The same turns and mirrors carry the whole set onto itself and the rows of a family onto each other. Which other rows belong to the same family as each row named below? List them in the order they appear above.
These 15 rows form 5 families of 3 rows each.
J363: [ 20.8  17.2 -33.5   5.5  20.7 -23.7  -8.5 -29.2  27.0  13.6   8.5 -17.2
 -16.5   8.4  16.2  28.8   7.6  13.1   6.6   3.3   0.4 -46.6   5.5 -18.5]
J876: [ -5.6   8.2  -3.3 -36.8  28.8   5.9 -56.6   7.9  23.7  20.4 -31.7  11.3
 -18.7  -8.6  14.4 -21.3   8.3  30.0 -22.4 -14.8  20.6  -6.4  18.5   2.9]
J973: [ -9.2 -28.6   9.4 -23.0  11.8  24.3  23.9  38.9   3.0  14.7 -13.7  -0.9
  -2.4 -25.8  19.2  -5.5 -25.8 -22.6 -14.0   0.8  -0.8 -31.0  -4.3   8.1]
J847: [ -4.6  13.1 -16.8  15.6   5.9 -22.5   2.0 -24.6  14.9   7.4  21.5 -35.0
   6.1  15.1   7.5  11.8 -12.7  26.2  11.1  -0.4 -29.6 -38.2   0.0  -5.0]
J492: [  1.9 -30.0 -14.7 -37.9 -10.8  24.4  16.7  17.7  -7.6 -15.4 -19.8   3.2
   6.2  -1.7   4.2  10.6 -32.5 -21.7 -11.7 -17.6  23.5 -19.7  24.2  19.1]
J369: [ 16.8   4.7 -16.7   9.9   9.7 -32.0 -11.5 -29.2  14.2  35.3  26.2  -4.2
 -13.0  -3.0  37.8  14.8  -0.8   3.0   3.1   2.2 -33.1 -20.5  -5.7   6.0]
J542: [  7.1   2.0 -42.8  14.4   1.5 -16.0  17.1 -29.0  12.2  16.0   7.8 -17.5
  -7.4  16.3  22.2  23.5  -3.4  -3.1   6.2  -0.1 -20.8 -29.2  12.2 -22.2]
J2: [ -5.0 -36.7  -5.1 -27.2  -1.5  16.3  36.9  29.1   8.3  -1.5  -2.7   4.6
   7.2  12.9  -6.1  20.5 -28.2  -8.0  -6.5   0.8  22.9 -25.0  -1.7  12.9]
J736: [ 11.5   8.2 -15.8 -26.7  23.6  -9.2 -43.6  21.6 -12.6  19.5 -20.2  19.5
 -22.8   0.9 -17.2 -40.0   1.2  16.7  -2.6 -16.8  15.9  -0.6  30.4   9.8]
J592: [  7.8  -9.3  -3.1 -12.5  17.2   6.5 -48.4   9.1  -0.1  19.5  -0.1  29.7
   0.3   4.9   6.3 -28.8   2.8  38.3 -22.3  -1.2  14.5  20.9  26.2   7.2]
J390: [ -0.5  22.2 -20.4 -33.5   5.0   3.0 -54.7   9.8  12.3  21.2  -5.1  29.7
  -2.4  -5.4   2.1 -12.8   8.1  38.4  12.0 -19.1  12.7  -7.3  39.5  19.6]
J223: [  4.3  16.1 -21.2 -14.4   8.8   1.3 -57.4   1.5 -11.6   8.6 -14.7  15.8
 -25.0  15.6  -8.1 -11.1   5.4  33.4  -2.2 -15.5   8.8   5.5  45.2  -8.5]
J807: [  5.2 -24.9  -4.1 -11.2 -11.2  16.3  11.4  36.9  14.0  -1.3  -0.6  -3.3
  33.9 -16.9   9.9  -4.1 -23.7 -28.9  -7.1 -14.9  28.6 -21.6  14.4   6.6]
J88: [ -8.9   8.0   5.1  14.9  14.6 -27.9   5.4 -14.1  18.7  24.4   8.3  -4.6
 -17.7  23.5  40.6  21.0   4.4  31.3  -3.6  -1.0 -12.5 -32.5 -10.0 -15.9]
J671: [  3.6 -36.1   5.2 -37.5  -2.5  24.4   9.7  10.2   8.7 -15.2   9.0  -3.0
  12.3 -30.9   5.9  22.6 -25.6  -1.7 -30.6   0.6   1.4 -24.8  -6.2  14.6]

The rest of the family of J390: J847, J807
The rest of the family of J2: J363, J736
The rest of the family of J973: J876, J88

